128 stands for zero in the data rows.
Here is a table of points, one per row:
[126 128 158 149 146 167 118 158  99 169 191 111 131 136 133 132 185 131 112 134 159  95 119 162  91 110 154 127 140 109 169 123]
[ 73  24  63 115 127  98 209  64 126 119 155 140 175 118  68  96  79 117 157 167 171  96 160 143  73  93 156 115 121  76 117 176]
[110 157 174  67 130  59 154  96  10 102  96 119 182 149 123 136  57 120  69 155 132 125  44 110 167 131  77 167 161 176 154 166]
[ 85  94 147  92 117 126 152 109  95 122 114  78 124  84   0 185  63  98 153 237 155 166 191 160 101 101 112 126 126 105 110 111]
[125  58  93 176 151  51 104  98 219 109 177  97 111 121 147 170 228 105 136  96 182 147 194 217  30  74 138 159 122  38 146 172]
[101 137 207  90  94 116 189 100 159 143 102 130 189 123 117 105  57 176 169 121 126 190  74  92 181 164 122 100  99 146 139  88]
[134 219 211 151 159 147  64 134 147 168  73 140 109 176 177 128 202  78 162  92 198  94 123 113  40 145  34 186 144 254 139 174]
[172 224 159 124  97 122 120 227 246 140  61 112  70 182 150  90 131 144 144  92 123 131 188 113 143 103  69 123 122 206  71 102]
[156 139 150 142 110 186 102 115 196 115  63 157 110 133 197 122 178 149 127  61 139 132 143  78 164 105 125 154 141 176 165  80]
[  6  96 172 170 149   0  50 194 183 190 134 131  61 211  84  83 110  87 155 210 241 118  91 134 118  55 139 173  78 111 129 153]
[ 32  97 184 187 138  34 143 160 172 154 111  91 127 149  41  91  67  69 158 157 246 196 100 109  66 185 135 141 146 187  61  66]
[152  90 152  31 125  49 144 123 207 133 139 134  96 174 144 101 139 143 110 130  78 186 142  71 164 193  78  92 160 155 132 127]
[142 118  94  96  62  93 126 141 144 129  91 127 128 153 209 110  92 128 125  98  99 162 119 155 130 183 141  85 142 176  87 121]
[130 119  56 108  90  64  79 130 125 132 149 156 116 141  89 138 111 128 144  99 108 159 132 104 132  75 170 111  88 120 164  78]
[105 141 142 185 118  93  58 156 153 182 155 166 129 148 150 102 135 152 196 160 134 139 139  99 125 165 130  90 161 128  71 139]
[142  32 138 153 130 138 155 137 204 146 172 155 166 108 154 170 164  96 158 190 164 149  70 150 155  58 119 114 120  58 143 147]
[100 133 211  89 148 147  86  82  69 174 118  99  90 159 114 130  37  75 118 176 194 159 136  82  78 157 162 153 143 223 138 131]
[ 83  71  53  66 116 120 125 163 121 101 112 120 141 105  45  94  24  33 114  49 136 136 138 139 123 100 209  85 188 131  95 181]
[134 178 128 115 127 108  88 115 127 159  99 120 133 118  94  86 188 151 126 171  48 137 127 131  90  77  87 121 113 160 130 126]
[129 155 103 104 111 148 158  62 110  88  97  96 126 105 164 149  89 150 117  98 121  73  93 184 133 161 162 103 136 103  82 163]
[122  61  91 176 119  58 171 162 153 102 164 137  55  86  93 154 137 124 132  76 240 128 119  94 120 124   7 102  82 125 108 138]
[138 225 166 121 123  71  99  90 135  75 102 150 145 111 160 105 143  89  84  60 122 139 141  98  99 218 142 119 123 191  97 154]
[189 181 200 152  92 133 109  83  30 110 106 104  75 107 153  91 159 129 142 131 129 155  79  73 142 134 111  99 109 199 133 120]
[ 69 169 183 127 145 148 100 146 156 197  92 128 135  85 133 156 124 139 143 191 191 148  87 110 141 161  96 169  76 214 158  55]
[106 109 186 117 103  91 255 109 168 174 160 148 132 115  99 148  56 132 126 153 155 140 117 121 145 177  91 119 101 122 138  78]
[184 146 123 147 203 162  80 160 143 142 102 128 159 141  97 208 200  95 183 152 159 125 145  82  87 167 207 143 132  95 159 150]
[225 120  71 164 113 146  57 136 173 129 130 146 120  99 211 136 139 157 120 100 130 142 178 135 158 120 129 119 202 169 184 184]
[ 47 157  96 132 115 144 139 108  54 140 142 110  97 195  95 134 116 165 161 104  63 136  98 130 174 167 156  95 163  70  91 108]
[100 138 105 116 142  88 135 140 202 106 158 156 161 170 136  74  98 101 127 127 171 134 103  96 149 137 138 154 117 186 134 147]
[149  93  47 154 140 131 196 102 105 118 168 101 158 101 125 181 152 110  53 111  99  67 149 180  56 173 147 186 157  10 100 169]
[140  84  28  84 146 146 185  90 106  77 170  75 176 122  85 116 121 102  34 103 133  89 135 168 195 192 117 134 178  76 121 214]
[201 185  25 189 146  98  97 151 195 109 138 164 162 151 185 177 147 199 114 158  89 101 187 146 113  85 145 110 155  91 129 155]
[187 135 167  97 121 126 182  73 120 128 110 140  76 125 106  52 202 154 144  91 195 110 127 161  82  84  65 157 191 171 141 121]
[112 169 120  99 151 110  60 170  58 163  61 159  85 147  95 168 213 104 124 124 181 109 212 141  97 146 180 128 149 168 116 173]
[198 134 167 131 116 140 144 190 173 116 118 173 159 163 197 156  47 150 100  79   0 166 148 128 152 112 112 110 135 130  95 126]
[129  93  56 126 133 120 163 128 102 116  58 164 107  92 126 142  88  83  84 132 161 122 130 138  98 102 108 124 150 109 104 152]
[108 129  90 127 150 103 115 133  80 103 119 127 105  80 147  98  94 139 175  84 133 129 103 123  69 132 185 116 112 134 122 159]
[138 166 190 101 115 174 120 132 123 164 142 100  91 137 112 119 120 182 120 189  81  95 100 128 169 127 105 151 131 117 135  79]
[138 107 173  79 113 212 153  96 255 173 133  66  50 149  26 175  88 160 126 218 120  97 114 157  95  69  65 153  77 148 168  43]
[113  48 131  23  96  66 215 133 153 139  94  89 147  48 103  96  88 186 135 111 148 148 110 123 118 176  57 157  80 147  84 111]
[174 100  81 128 153 109 136 153 127 116  84 101  95 192 157 134 101 139 111 115 161 125 147 151 142  78 117 134 131 123 144 173]
[ 74 117  77 141  87 105 175  88 156 122 174 157 156 105  62  82 118 156  76 143 100 123 104 197 147 115 110 185 139  80  75 190]
[128 145  97 139 101 171 162 128 129 166 210 117 146  90 156 108 157 129 143 124  99 142  81  94 210 122 115  67  92  69 108  95]
[187 167 158 117 127 189 128 136 174 114 152  80 171 115 198  86  79 163 105 117  92 141 163 150 132  96 115 169 155 135 122 164]
[133 117 169 111 105 255 102 159  23 112 112 102 120 122  80 180 205 225 137 231   0  49 171 174 169 134 145  97  64  78 165  56]
[106 121  88 117 112 151 142 122  58 101  66 128 124 116 127 126 160  98 115 114 121 115 113  97 169 198 171  75 130 117 200 121]
[140 150 139 103  67 146 168  99 159  90 182 199 168  63 180 163  41 120 115  48 114 157 104  93  91 113 127 133 126 139  93 140]
[169 129 171 196 177 122   3 120 221 142 141 167 141 127 181  85 189 151 147   3 171 116 123 156  56 146 128 134 145 147 124 137]
[115 170 150 233 143 109 131 202 255 175 212 182 154 106 237 100 181 117 164 107 171 147 136 111 115 127 159 156 127  96  92 161]
[122 111 138  86 190 177  54 174 146 167 106 125  44 165 154  87 171  80 169 145 178 122 182 155  92 101  51 135 136 117 122  97]
[216  80  98 150 144 131 158 144  48 124 126 141  54 134  43  90 181 133 107 169 145 111 119 137 202 152 129 103  99 134 131 138]
[137 121 176 138 120 184 169  89  88 113  29 131 201 101 155 136  49 143  93  90 148 140 138  77 111 201 137  85  96 136 117  79]
[169 143 163  95 107  60 139 166 155 136  61 136 162  49 114 125 181 186 140  97 139  25  97 117 121  98 117 107 106 159 124 104]
[132  40  35 177 105  90 156 156 107 135 196 116 179 130 121 154 113 164 205 187 221 221 149 152 166  51 157 143  49  10 173 126]
[100 233 202  56 156 167 129 109  51 110  40 121  85 180 177 181 146 119 139 127  28 124 130  79 181 154 144  75 173 143 134  90]
[109  82 100  91 129 144 106  95  85  82 134 115 116 167  64 104  68  91 139 141 214 115  89 123 165 161 105 127 112 156 132 110]
[188 127  59 119 144  99 182  95 105  87 110 121 193 116 109  88 152 166 119 105 147 134 124 158 109 104 154 127 106 158 103 129]
[ 53 153  91 169 163 193  43  91  93 114  44  93  91 227 129 153 166 127  52 106 159  76  86 114  82  44 188 130 108 220 182 186]
[ 89 113 113 141 138 145 132 141  82  86 121 121 110 136  77 128 141 113  99 146 124  92 128 176  73 101 115 148 165  85 146 241]
[128  70  57 163 102  27 122 130   0  99 129 134 195 184 135 123 123 150  98  91  72 104  92 166 160  69 222 108 159  70  91 160]
[156 133  91 118 126 144 155 106 124  61 190 141  97 135 128  83 124  66  77 148  84  99 157 184  82 170 137 138 179  51 106 161]
[ 62 171 186 127 135 196  70 135  45 133  92  79  92 180 105 141 178 133 127 158  37 130 195  80 126 176 136 136  91 166 174  47]
[ 70 120 158  24  57 178  97  97  86 179 120  95  96 143  79 127 119  99 114 235 109 146  87 110 176 131 105 134 168 104 115  88]
[134 144  69 176 163 218  59 133 123 148 152 174 123 158 130  84 138 111 139 101 129  94 152  87  67 171 121 196 124 142 114 176]
These points spread out most along one direction. Take the direction at right angles to it along which they spread out most. Go by this last direction. For each point below, how far along it does it lie, from 0 to 99? 50 is the average, and the first point above lies past it. One standard deviation of the points above along it is 16.
[177  97 135 156 162  76 194 116 188 147 255 137 104  84 224 202  83 111 126 132  80 185 156 156 196  89 102 139 135  68  92 158] -> 60
[201 121 117 125 125 172 114 102 109 101 189  91 136  96 156 116 123 154 155  94 114 160 147 138 113  87 160 130 116 123 166 123] -> 53
[ 85 142 187 132 129  82 167 141 106 157 121 118 134 156  73 107 132 150  81  64  59  70  91 187 185 143 105 126 141 220 121 136] -> 39
[104 178 120 155 140 196 132 118  44 123 100 132 144  82  75 153 123 134 169 178  93  92 185 128 145 108 144 126 127  66 193  66] -> 31
[137 193 147 137 141 175  83 136  97  92 133 162  93 134 202  95 150 149 136  87 116 113 147  84 136 128 150 120 157 144 151  82] -> 55
[103 114 117 161 154 222 150 164 153  78 133 128 128  65  97 144 193 114 121 184 107 116 100  97 143 149 147 169  48  88 138 116] -> 45
[187  98  81 181 168   4 159 109 248 119 169 155 155   0 194 120 182 135 166  83 102 222 155 136 193  82  81  82 106  15 152 109] -> 75
[133 173 172 106 165 195  65  93 129 136 197 172 146 159 160 190 170  53 137  72 102 133 145 120  83 167 182 157 154 115 166 159] -> 61
[ 65 100 170 160 104 163 151 193  50 128 115 141 198 156 133 234  85 167 152 246  97 156  84 102 195 118 152  84 122 143 127  17] -> 20
[160 138 151 174 106 126 138 133 102 122 185 111 214  96 185 143  84  95 121  95   5 107  92 109 171 155 164 130 117 148 123  78] -> 40
